rotation steps, each row followed by its count of steps:
The counts run from 0 to 398.
[  0 -10   6   4  -2   4  -9   0  -2 -11  19  -8 -21   6  14 -26   7   2
 -13 -43 -13 -10   7 -13  -1  13  -3  24  15  -8  -3 -27  16 -16 -26  17
  18  -4   4  14  -9  18 -16  -9 -23  10  10  28  -3  23  14]
74
[  8  -6   6  14  -6  -7  -9  12  -9   7  -7   6 -24  -1   2 -23  -3  -6
 -18 -25 -13   3  10  -2   3  43 -10 -11  18  -4  10 -14   5 -15 -39  14
  33   5 -18 -11   1  14   5  10 -24   8   1  10  -1  20   6]
61
[ -9   4  22  -9  10 -19 -30  -1  -6   8   0   3  -6  10  -4  19 -25 -12
  -1 -21 -12   7  -1  19  -7 -12   9 -23 -15 -25   4 -36 -22 -11  -7   7
 -14   5 -16  17  -4  -1 -16  15  -8  -3  16  22  -5 -27   8]
12
[ -2  -2  14  12   0  -3  -8  12  -8  -3  19   7 -22  14   1   1 -10  11
 -21 -32  -8   5  -2  -5  17  17  12  -1  19  -6  -9 -29 -16  -9 -27  11
   2  10 -13  14  12  21   0   8 -34 -10  12  15 -26  25   2]
294
[ -7  -8  21  10  16  -6 -21  -1  -7  10  17  -6  -9  25   5   1  -5   3
 -13 -41 -22   4   6  -8  -8  -4  15   9   4 -15  -7 -28 -21 -10 -30   4
 -15   7   1  30   4   7 -11  12 -26 -11   9  16 -15  -6  17]
308
[  7  -6   1   4 -14  -9  -7   7  -5 -18  -6  -2 -17  -2   1 -10  -7  -4
 -12 -28  -5  -5  -2   6   2  32  -1  -2  17   6  23 -11  29 -18 -26  22
  43   2 -14  -9  -5  23   1   3 -16  16  11  22  -7  26  -8]
393
[-14   4  24   0  21 -24 -32  -1  -5  12   8  15   7  14   4  14  -7   2
 -13 -17  -7   1   3 -13  -4   6   1 -15  11  -9  10 -24 -14 -13 -45   0
 -23  12  -6  12   2  17 -17  16 -13 -15  10   8   1 -16  13]
263
[  5  11  11 -11   4 -15 -18   5 -14  -7  21  14 -16  -1   6   9 -27   8
 -15 -25   1   6 -13   0  14  20  10  -6  15   0   3 -16  -2   7 -20  18
   2  21  -2   4   5  29   6   8 -22  -1  17  32 -33  19  -1]
138
[ -3   1  20   9   5 -18 -28  -1   4  21  -6  -1  -4  25  -5  11 -17   0
  -9 -19 -19  13  -2  19  -7  -1  13 -17   8 -16   5 -21 -20  -8 -18   1
   2  21  -8  27  -7  -1 -19  31 -16  -2  20  10   3 -25   6]
322
[ -8  -1   3   4 -23 -19  -6  -1   9 -16  -9   7  -1  -1 -10   0   6   2
  -8  -4   3  -9   5  -2   5  15  -8 -24  13 -11  15 -40  10 -40 -20  13
  23 -10 -40  -6 -16   9 -21   6 -18   2  23   9   7  10  -6]
104
[  3   6   6  10   2  10 -20   0   2  11  11  15 -24  22  19   4  -8   9
 -18 -13 -19   2 -11   7  15  12  -7 -11  21 -26  -3 -26 -12   0 -22  10
  -9  10 -11  25  -5  21 -45  -8 -10   8  15  11  11 -10  14]
221
[ -4  -5  10  -3  15  -5 -12  -6 -14  11   8  18 -21   4  24  -2 -19  10
 -22 -35 -20   3  10 -16  -8  16   6  -4  11 -28  -8 -19  -3   4 -13  11
   1  12  12  18  -1  10  -8   6 -25 -10   1  34 -21   0  30]
175
[ -6  -9  16  11  13   0 -29   7  -5   1   3  -7 -15  16   5 -11   4 -15
  -7 -27 -16 -12   5  -2  -3   6 -13   3   1 -16  10 -30  -7 -26 -49   8
 -14 -13 -23   8   2  19 -25 -10  -8  11  -2   5  21 -10  11]
208
[ -7   1  17 -12  -1 -17 -17  -6 -11   4   0   8 -10   8  -5  14 -22  -4
  -4 -23 -13   6   3  11  -2 -11   9 -25 -12 -34  -5 -42 -25 -15   6  13
 -10  -4 -19  17  -7  -7 -17  14 -19  -9  20  30 -15 -17   9]
190
[  8 -12  -5  -3 -14  11  -6  -6   1 -13  -8  -8 -23   5  15 -11 -12  -6
  -8 -36 -21  -7  -2  18  -4  13   1   7   2 -18  10 -20  23 -11   5  23
  37  -4  -2  17 -16   7 -24  -5 -12  23  14  33   6   3   8]
311
[-15  -4   6   3   1 -12 -17  -5   3  -7  -3  18  -1   7  11   3   8   5
 -12  -6  -4 -15   5 -21   6  15 -17 -18  13 -19  14 -35   5 -32 -37   7
  -5 -10 -30  -3  -7  21 -35  -9 -10  -4   8   2  17  -8  16]
163
[-11  -7  18   5  20  -2 -24  -1 -10   5  12   2 -12  24  10   8 -15   1
 -14 -40 -20   1  -1  -7   0  -4  14   5   3 -17  -3 -28 -21  -9 -29   5
 -21   6  -2  24   8  17 -16   7 -24 -13   1  16 -13  -8  19]
153
[  2   6  27   8   0 -28 -24   9  -4  12   9  -2  -4  10 -21  -2  -6  -5
  -7 -22  -6  16  12   9  -6   6   8 -16   4  -3  -2 -29 -20 -16 -29   6
   6  15 -16  11  -4  -5   7  33 -30  -6  25  20 -18   4  -2]
226
[ -6   0   3  13  -3   3 -19   1   9   0  -9   3 -12  22   3  11  -8  -1
 -10  -9 -15  -3 -12  19  14   2  -7 -20   7 -18  12 -33  -8 -21 -19  10
   0  -5 -30  16  -7  18 -45  -3  -5  11  16   0  25 -17   3]
222
[ 11   2   5   1  -1  11 -21   6  -9   1  -1  -1 -35   4  13 -14 -16 -21
  -2 -29 -20  -2  -3  26   4   8 -15  -3  -7 -28   3 -28   1  -4  -7  23
   4 -11 -13  10  -8  11 -26 -14  -6  28   7  31  11  -7  10]
289
[-16 -18   0   9 -11  -4  -3  -6   9 -23  -8   2   3  13  15   6   8   9
 -14 -28  -9 -20  -1 -21   1  17   3   0  17  -4  24 -25  20 -38 -33  10
  25  -5 -15   4  -2  27 -23  -3 -16  -2   4   4   8   7   8]
296
[ -9  -8  10   4 -14  -4  -3   2   4 -17  -5  -2  -7  20 -10  21 -18  12
  -8 -27 -10   0 -13  16  14  -2  22 -15   2 -13   5 -40 -17 -25   2  14
   8  -1 -30  19   0  15 -13   9 -26  -7  21  12 -20   9  -7]
58
[  3  -4  16  -2   3 -10 -17  -5  -8  15  -3  -2 -19  13   0  -2 -24  -8
  -7 -34 -26  15  10  16 -18   3  15 -11  -5 -26  -3 -24 -19  -5  -1  12
  12   8  -1  24  -6 -13  -4  24 -23  -1  13  30 -12 -14  16]
34
[-18  -9   2   1   4   7  -7  -9  -5   2  -3  22 -15  16  17   9 -16  12
 -17 -27 -22  -7   2 -10   1   7   7 -16   4 -39  -4 -36 -17 -10  -8  10
  -8  -1 -10  21   2   9 -29  -4 -23 -13   4  17 -12 -11  30]
176
[  0   4   6  -1 -15 -28  -7  -1   6 -16  21   9   1  -2   2   7  -5  16
 -18 -16   2   1  -2 -12   7  16  12  -4  28   5   6 -24  17 -12 -18  13
  26  20   2   9 -15  20  -9  18 -24  -8  36  24 -21  21  -3]
338
[ -2   5   9   9   0  -2 -13   7  -7   0  15  26 -22   9  11  -2  -2  11
 -21 -13  -3  -2  -2 -17  22  24 -10 -16  20 -18  -5 -34 -13 -11 -34  12
 -10   1 -19   5   4  28 -20 -10 -23  -8   7   9  -9  14  13]
317
[ -2   6  -1  -9 -16 -12 -13   5   2 -30   3  11  -6  -4   3  10  -8  -1
 -10  -6   8 -15 -15   5  21  21 -10 -15  12   3  22 -29  21 -25 -23  20
  14  -1 -28 -12  -8  38 -18  -7  -4  15  21  18   3  13 -13]
82
[-17 -19   6 -13   2 -15 -13 -15  -2  -6 -31   0   1   3  13  13 -23  -5
  -7 -33 -18 -11   5   1 -23  10  12 -16 -10 -20  30 -10  20 -22  -7  16
  23   2  -1   4  -7   4 -12  13  -6   2   3  23   1 -26  17]
77
[  0   7  14  15 -12 -11 -20  15   1  -6  10  -2 -11  13 -17  -2   4  -5
  -4  -8   0   0  -4  14  18   6 -11 -14  10  -5   2 -42 -15 -30 -32   9
  -1  -6 -44   3  -4  15 -20   4 -18   8  21   3   8   9 -11]
126
[-11  -7   9  -5  -2  -4 -14  -2  -2 -32  20  -6  -4   8  11   0   2   1
  -6 -36   0 -21  -9 -15   6   0   4  20  11   1  12 -30  22 -27 -27  19
   2  -9  -3   9  -2  36 -20 -11 -16   5  14  22 -10  17  -1]
251
[-11   3   4 -13   6 -26 -17 -17   2  -4   5  22   8   0  22  11  -9  17
 -18 -13  -5  -3   4 -23 -11  14   5 -10  20 -13  14 -14  21  -4 -19   8
  10  20  17  11 -14  13 -22  12  -8 -11  24  26  -8 -10  19]
64
